One turn moves each row of this set onto another row. After a few examples, where does it send each row asked below?
tonel: [ -1  -1  11   4  -2   8  -7  -2   8  -4  -6   5   7  -1   2   3 -12   3
   5 -21  13   6  -1   1 -10   8  -3 -14]
dat: [  0  21  11   7 -17   5  -5  -5   4  11   5   4  14   0  -8 -12   0  -3
   0  -7  13   6  -5  -2 -14   3  10  -9]
tolub: [-17   2   5   4  -9  10   9  -1  16 -14   3  10   2  -7   5 -12   7   6
   0 -15   6  -4  12  11  -6  -3   9   0]
dukap: [  4  12   7  -4  -8  -6   5   7   0   5  -6   3  -5 -13   4  -4   4   0
   1 -15  10  -4  -3  11   7   2   1  11]
pemot: [  1  15  -7  -4 -10  16  14  -7  -3   9   3   4   7  -4  -9  -4   0   6
  -7  -2  32  -1  -4   2  -3   5  12   1]
zutif: [ -1  12  -7   8  -7  27   4  -1  18  14  -2   4   2 -12  -1   3   4   1
   5   0  21 -12 -10   0  13  11   1   6]
duraz: [-14   8  -2   9 -10  18  12  -1  11 -10   2  14   6  -3  -2 -15   4   8
   3 -10   7   0   8  18  -8   2   8  -9]
neze: [ -2  -2  10   3   2   6  -8  -2   5   0  -4   3   8  -3  -1  -3  -8   3
   8 -21  10   1  -1  -5 -14  12  -2 -12]
fafu: [  2  -2  -4   8 -19  12   6  -5  15  -1   7   8  -8 -19   3  -6 -13  13
   7 -13  22  -2  -2  16  -4  18   5  -9]
govuf: [ -7 -11  -1  12 -19  21  13   0  23  12   1   0  -2  -9   7  -1  -4   0
   1  -6  -1   3 -11  -3  -2  17   5   4]
gizen: [  3  -6  15  13 -19  15   3 -10   4   4   2   4   0  -3 -15  -9  17  -3
  10 -10  18   0  -8  10  -1  11  16  -9]
ger: [  1  -3  10  16  -7   3   2   9   5   2  -4   7  -3   0   3  -6  -8  -8
  14   8  10  -6 -16   8   1  -2   5  -2]
Nem: [-13   3   7  -4 -22   4   6  -1   8   1   2  -8  -9  -7  -8  -9   8   5
  11   8   9 -12  -7   3  -7   5   3  10]
Sek: [-10  -8  -7   9 -19  26  14   0  20   9   1   1   0  -5   6   2  -2   2
   5  -1  -4   1 -12   0  -2  14  10  -2]
pato: [ -6  -1   7   6   1   7  -8  -2   5  -5  -5   6   2  -2  -5  -3 -11   5
   3 -19  14   3   3  -5 -10   5  -6 -13]
zem: [  8   2  11   1 -16  -6   1   5   3   1  -7   3  -4 -13   1   0   5  -2
   3 -24  15   1   3   6   4   5   5   5]
par: [ -1  15  15   6 -12   5  -6  -4   4  11   2   2  16   0 -11 -16   2  -5
   2  -4  13   7  -2   2  -7  -3  10  -6]
rarad: [-12  -2  11  -4   2   3  10   5  22  -4  10  -1  -8 -10   6  -3  -9   5
  -1  -2   3  -1  -2  -3  -3  10   7  -8]
Sabe: [-14  -3  17   2  -2   7  11   2  15  -6  11  -1  -8  -9   4   0 -11  -2
  -1  -1   5  -1  -2  -5  -5  11  12 -13]
doto: [ -2  19  10  12 -16   2  -5  -6   3  14   2   8  14  -4  -6 -12   1  -8
   0 -10  15   9  -4   0  -5   1   6  -6]
bupof: [  6  -4   7  11 -15  22   7 -13   9   0  -1   4   8  -8 -10  -2  12  -1
   9 -18  11  -3 -11  18   1  15  16  -7]
Ren: [  0   7  -7   5  -6  22   1  -2  16  18  -5   1  -4 -17  -2  -2   5   0
   6  -2  21 -11 -13  -1  12  11   8   7]
gake: [-10  -7   0   9 -14  26  17   3  20  14   2   0   2  -7   8   0  -3   2
   3  -2  -3   1  -7   0  -2  14   8   6]
fefa: [ -8   7 -10   3  -9  24   2  -5  17  12  -2   0  -4 -16  -3   3   7  -2
   4  -4  20 -14  -5  -2  13  11   2   7]
kozi: [-12   6   0   2 -24   8   7  -6   4   3  -3   0 -16  -9  -9  -8   9   9
   5  11  18  -7   0   5  -8   6   2   1]
diga: [-11  -1  14  -1   1   8   9   7  15  -5  10  -4  -5 -13   6   2  -9   4
  -3  -5   0  -4   0  -4  -2  15   9 -11]
karo: [  3  -2  -8  15 -15  10   4 -10  13   8   3  13 -13 -20   8  -6 -10  10
   3  -5  19  -4  -5  15   5   8   3  -5]
lar: [ -4  16  -6  -4 -17  18  12  -6  -6   5  -2   2   9  -9  -7  -6   5   8
  -8  -4  30   1  -2   4  -1   9  12   0]
nivag: [ -3  12  -4   2 -12  18  16  -8  -3   6  -2   1   7  -6 -10  -3   6   2
 -13  -3  28   0  -6   4  -2   4  17   3]
palam: [ -3  -9   5  21  -8   7   8  -1  10  -5  -5  10   3  -3   8   0  -2  -6
   7   8   3  -6 -12   9   3  -4   9  -1]

tonel -> rarad
gake -> zutif
palam -> karo
Now find these:
duraz -> ger
nivag -> doto

One turn moves each row of this set onto another row. After a few examples, where does it send each row asked below?
rure: [  7  10  -3 -11   9   8   8   6  12   8   6   8   3  12  -9 -12  -1  -2]
giba: [ -1   1   7 -14  12   4  -1  -9 -15 -12  -5  14   9   3 -11  -9  -5   0]
Debi: [ 0 10 -2  0 -2  7 -7 -2  1 17  2 10  4  0 -2 -1 -4 13]
Ludes: [  7  -3 -14  -6  16   5   8   9  -4  -1 -14   3   3  13   1  -1   1 -14]
Paza: [ 13   6  -5  -9  18   9  14   7   6   4   4   5   4   5 -13  -7  -1  -6]
kegu: [ 10  -1  -5  -9   7   2   8   1  -3 -23  -4   8   7  19  -1   3   0  -1]
reve: [ 15  -2   8 -15  -9  15  -3 -17   0   2  -4   7   1  -1  -7   3  -7  -1]
nonef: [ 12  -2   0  -5  -2   4   2  -2  -4 -27  -1   7   4   3  -1  -1   1   2]
Bisof: [ 11   4  -1 -13   2   5  -3  -3  17  17  -6  10   5   7   5  -1  -1   2]
Monel: [ 11   0  -7 -17  13  -4   7   4 -13 -17  -8   9   6  10  -9  -4   1  -5]
Faro: [  7   1   3 -10 -14   4  -4  -8 -12  -1  -7   4   6 -13  -1   1   2   3]
govi: [ -2  -5   3   1   7   0   9  -2  -7 -10  -7   9   1  -2  12  10  -3   2]
mipa: [  7  -5   4 -11   3   0  -2 -15 -10  -3 -11  14  -3  -1   0  16  -9   1]
fudes: [  7   2  -5  -7 -13   5  -5  -4  -9  22 -10   9   2   5  -5   0  -1   0]
Laz: [  1  -7  -1  -9  12   9  -8 -10  -9  -8 -13  11  -2  10   1   9 -13   0]
lidap: [  7   4  -1 -10  -4   7   1   3   0  27  -6  10   1   1  -4   3  -4   0]
Musog: [  4   3 -13   0  21   9  -1   4   0 -11  -9   5   8  13  -1  -8  -1   4]
Tidov: [ 4 10 -7 -4  1  1 10 16  3  7  2  6 10  3 -5 -8  8 -1]
Kome: [ 18  -7   1 -20   5   3   7   0  -8 -16  -9   9  -1   0  -9  -3  -1 -11]
boz: [ 7  8 -9 -4  6  3 14 13  6 -2  3  0  5  3  3 -7  6  5]
Giv: [ 17  -3  -4  -8  -4   3  -5 -10 -15  -5 -15  13  -1   1  -3  12  -5  13]
fovam: [ 12  -7  -3  -8 -14   9  10   2 -11  -9 -11   7   4  18   2   2   1  -2]
bigo: [  8   9 -12   2  -1  -4  -6  -1  -1  16   0   9  10  -5  -8  -2   3  -1]
linip: [  4  17 -16 -11   1   9   1  -1   6   5   5   0   4   8  -4  -9  -3   8]
vidur: [  9  -7 -11  -5   1   5  -5   2 -20  -6 -21   8   2   5   0   9  -4   4]
zugu: [  4  12  -4 -14   5   6   9  10   4  13  -4   3  16   1  -7   6   0  -8]
lol: [ -2   6   8  -6  -2   8 -10 -10   1  15  -6  13   9   3  -2   1  -4   8]
pilan: [ 24  -7  -8  -8  10  12   5  -5 -13  -1 -13  13  -6   5 -11  -3  -7   6]

kegu -> mipa
govi -> giba
Now find these:
lol -> Paza
Laz -> Kome
Debi -> rure
bigo -> linip
Faro -> Musog

One turn moves each row of this set onto another row. After a few examples, where does it send each row asked below?
kalin: [ -1 -14  -8  -9   1  -8  24   3  -5   3   0  -5   0]
teb: [-12 -16   8   5  -3   2   2 -14   5 -13  -5  14  -3]
gupup: [ -3 -21  -9  -3  -7 -12  22  10  -6   0   0   0   3]
Lafud: [-10 -13   4  -1   3  -1   6 -21   7  -7   7   8  -4]
tiron: [ -9 -22   0  -8 -12 -11  21  14  -5  -7   3   2   2]
mur: [-19 -19   7  -6  -4  -1  16  11 -16  -1   4   0  -6]
buleg: [-11 -14   9   3  -1   3   3 -15   6 -12  -5  13  -3]
Noges: [ -1  -6  10 -10  -6 -10  25   1   4   5  -9   5  -9]
rik: [ -1 -13   3   1 -12 -15  22   6   2   5 -10  10  -6]
memiz: [ -5 -11   2 -18   0  -6  25   4  -4  -2   2  -6  -2]
Zolo: [-11 -15   7   4   0   3   3 -16   5 -11  -5  13  -3]
moso: [  1  -9   3  -3  -6 -13  24   1   3   8 -10   7  -7]
Vaned: [-12 -16  10   3  -2   2   2 -14   6 -13  -4  13  -3]
Zifak: [-13 -18  -3   1   2  -2  15   7 -18   6   1  -1  -6]
toku: [-11 -16   7   6  -1   2   2 -15   5 -12  -5  13  -3]
nefud: [-16 -20   9   1  -7  -3   4 -13   6 -13   9  13  -2]
bul: [ -5 -14  10  -4 -16 -14  22   9   3   1  -8  11  -6]
Vog: [ -5  -9  15 -11 -12 -11  24   6   4   1  -7   7  -8]
kiput: [-10 -16   7 -17  -8  -8  24  10  -4  -8   4  -2   0]
segam: [-13 -14   1  -6   5   1  17   4 -16   5   2  -4  -8]
Zada: [-17 -22   1   0  -4  -3  14  11 -18   2   3   2  -5]
ruser: [-17 -15   8 -10   2   2  17   7 -16   1   4  -3  -8]
mik: [-13 -21   2   7  -6  -5   3 -14   5 -10   8  14  -1]
teke: [ -9 -17  -1   6   0  -3   4 -19   6  -6   6  11  -2]
gek: [-14 -15  10  -4  -2  -1   6 -17   7 -12   9   9  -4]

Lafud -> teke
teb -> Vaned
Now find these:
rik -> bul
kalin -> gupup
Zifak -> Zada

One turn moves each row of this set onto another row. After a few examples, where does it send each row asked below?
nefik: [  8   0   8   2   5   6  14   3   0  12   6  -3   4   2 -16 -14 -13  13
  10 -12  -7 -16 -22  12]
gura: [  5   3   3  -2  16  11   8  12  -5   2   4  -1  10  -4  -8 -23  -4   1
  -1 -18   1   1 -14  -7]
paka: [-11  -2   3   7   1  12  11 -13  -5  -3  10 -16   0  13  -4 -11   4  10
  15  -5   1   5   1   7]
Sevu: [  7   8  17   4  -6   1  17   9  -4  -2  -1  -7  -8   2  -7 -32   7   1
   0  -6  -3   5 -11  19]
lipu: [ -6   2  -1   5   8  15   9 -15  -4  -3   4 -15   4  13  -1 -13  11   8
  10  -4  -2   3   4   4]
pizez: [  7   7   9  -6  -7  -1   7   1 -16   8   0  -8   7 -12  -4  -7  14   4
   2   1   0  -6 -14  19]
Modu: [  5   9   5 -15   9  11   2   3  -2   4  -6  16  -9   4  -4 -14   1   0
  -4 -10   2  -5  -3  12]
pobu: [ -4   6  10  -1  -6   1  22  14  -1  -5  -7  -5  -9   0  -9 -26   1   6
  -2  -3  -1   9 -16  18]
gebib: [ -9  -3   1  -1   7  11   8 -16   5  -5  -2  -9   3  12  -9 -20   0  11
  14  -4  -9   7   5  15]
gub: [  5   6  11  -3   2  -3   6   0  -9   7   4 -12  14 -16  -4 -15   6   4
   2  -1  -7  -6 -16  24]
vusa: [ -5  -3   2  -1   7  11   6 -23  -1   3   3 -10   9  13  -7 -15   7   9
  10  -4  -6   0   3  11]
Bikuf: [ -2   7  19  -3 -10   1  16   9 -10  -4  -6 -13 -11   5 -12 -18   6   2
  -3   2  -3   3 -15  11]
kobu: [  6   0   3  -3  -2   4  12   5   1  11 -10  -2   4   1 -19 -11  -8  16
   9  -6  -9 -18 -19  11]
gunat: [ -2   8  17   0 -10  -2  18   7  -9  -4  -2  -3 -11   4  -7 -24   5   6
  -3  -5  -6  12 -13  14]
nako: [  3   5  -3  -1   6   5   9  15  -8   0  -3  -4   9  -6  -6 -14  -1   1
   3 -21  10   4 -16  -5]
Tokav: [ -2   3   0   0   9  14   8 -17  -6  -3   7 -11   6  11  -3 -12   9   6
  15  -9  -1   5   5   8]
finop: [  3   4   1  -7   8  11  10  16 -11  -1   2  -1   6  -7 -11 -10  -5   6
   6 -15   5   2 -15  -9]
Lufa: [  0  -1   3  -3  -4   2   0   2 -14  14  -4  -8  10 -11  -6  -2   7   4
  -4   0  -8  -7 -15  17]
sive: [-11  -3   2   5   1  10   4 -12   1  -4   4 -14   2  13  -6 -11  -5  11
  19  -7   1   6   3  10]
gizog: [ -3   5   8  -8   0  -4  10  -1 -13   9   5  -6   8 -13  -2  -7  11   1
  -3  -1   3  -8 -19  20]
Lali: [  7  10  11  -9  10   6  -1   3   1   2   1  11  -7   3  -1 -21  -5  -4
   0 -16   4   0  -3  20]
sitor: [ -1   4  15  -5 -13   0  12  13  -4  -5  -9  -3 -10   1 -12 -28   3   2
   0  -3   1   6  -9  14]
fiti: [ -3  14   7 -13  11   2   3   2  -1  -2  -7  13 -11   3  -1 -15  -4  -1
   1 -16  -4  -4  -1  15]
Bafe: [ -9  -2   0   1   8  11   2 -19   1   0  -1 -13  10  11  -4 -14   6   9
   8  -1  -5   1   4   7]
non: [  3   4   8   0  -1  -4  12   0  -3   8  -5  -4   4   6 -17  -8 -13  16
  10 -16  -9 -14 -21   6]
ginup: [  7  15   2 -12  12   6   7   2   1   1  -9  11  -8   5   0 -11   0   0
  -1 -13   4  -5  -7  21]
faza: [-11  -3   5   1   2  10  11 -14  -7  -5  12 -15   4   7  -7 -15   5   7
  17  -6   0  10   2   9]
mit: [  4  -1   4  -1  -1   0  13   1   4  13  -7  -1   4   9 -17 -13 -10  13
   2 -11  -2 -15 -24  11]
tob: [-13  -2   2   0   6  10   1 -15   4  -5  -1 -12   5  11  -4 -14  -3  11
  13  -1  -5   5   5  14]
Regi: [  3   7  -4   0  10   9   9  11 -12   1  -1   2   7  -4  -4 -11  -1   6
   0 -22  -4   6 -12  -9]
Fego: [ -3   8   5 -10   4   8   0   8  -2   1  -9   9 -16   0  -3 -11  -1  -5
   0  -8  -3  -5   0  21]
Rez: [  1   1   5  -1   0   3   9   8  -2   8  -7  -6  -3   7 -20  -6 -12   7
  10 -14  -4 -20 -17   3]
vatil: [  6   6   1  -5  10  14   4  14 -12  -2  -7  -3   2   0  -6  -8  -1   2
  -5 -14   0   8 -13  -8]
tem: [ -9  -6   1   3   1   8   6 -12   1  -4   3 -14   7  11 -11 -18  -4  10
  20 -11  -2   9   2   7]
ponid: [ -3   5   6  -3  -5  -7   6  -4 -14  11   0  -5   9 -13  -3 -10  12   4
  -2  -4 -10  -8 -13  18]

tob -> Bafe
gunat -> non
Bikuf -> Rez
Now find these:
gizog -> nako
Modu -> pizez
gub -> gura
faza -> tem

One turn moves each row of this set onto another row. After a few examples, where does it send each row asked below?
pavin: [  0  -7 -19   2   3   1  15   4  11  -1  -6   3  -6   9   8 -19  15  -3
  -6]
vurer: [-12  -5  -8  -6   1   9  -3   3  -3  -1  24   2  -7   7   7  -9  12  -2
 -18]
Fod: [-17  -2  -2  -2   4   8   2   7 -10  -3  23   6   1   5  13 -10  14   2
 -18]
fik: [-18  -8   9   6   4  21  -2   2   4   5  -6 -13   9   8   9 -21   4  -2
  -6]
Reli: [-23 -22  -8   7 -10  -1  13   9  -3  -3   4  13   3  10  20 -10   0  10
  -9]
leza: [-18 -26  -5   1  -5   0  12   5  -8  -3   4  13   6  14  20 -10   5  12
  -6]
zadok: [-20  -8   7  10   3  21  -2   3   2   8  -7  -8   8   5  10 -18  -3   6
  -5]
netoz: [-15  -7   6  11   0  16  -3   1   8   6  -9 -11  11   7   9 -22   4   7
  -2]
dobur: [-10  -9  -4  -2   6   9   0   7  -3   3  23   3 -12   8  10  -6   6   5
 -17]
vov: [-14  -6  -2  -5   5   6   0   7  -3   2  21   4  -4   5  11  -7  12  -8
 -21]
dakez: [ -2  -9 -20   3  -6   6  14   0   8  -2 -11   2  -3  11   5 -19   8  -6
  -4]
zugaf: [ -9  -4  -6  -8   2  12  -3   1  -4   5  17  -3  -5   4  11  -6  12  -4
 -20]
dolop: [-19 -24  -2   2 -11   0   6   5  -6   2   2  13   9  10  20  -7   1   8
  -7]
bes: [-18  -8   7  11   5  21  -3   5  -1  10  -2 -11   8   5   9 -20  -1   2
  -3]
rir: [-14  -9   6   8   4  20   2   4   4   7  -5 -15  11   8   9 -24   5   0
  -2]
fisef: [-13 -23  -1   8  -5  -7  11   6  -2  -3   4  14   5  17  14 -10   7  12
  -5]
Dazi: [-17  -8   5  14   0  16  -1   3   2   7  -5 -12  12   7   9 -23   3   8
  -1]
Luved: [-16 -21  -8   4  -6   3  17  13   1  -6   2  15   9  10  20 -16   2  10
  -3]
pov: [ -1 -10 -14   2   2   6  20   5   9  -6   0   2  -8  16   0 -19   7  -8
  -9]
lalup: [  1  -9 -19   2   2   4  15   3   9  -3  -6   9  -4  10   2 -19   6  -6
  -4]
sizu: [ -2  -1 -18   3   5   7   9   8   7  -5  -1   6 -10   7   7 -22  14  -8
  -2]

sizu -> Luved
vurer -> lalup
Now find these:
netoz -> zadok
zugaf -> dakez
pavin -> Reli
Dazi -> bes
dobur -> pov

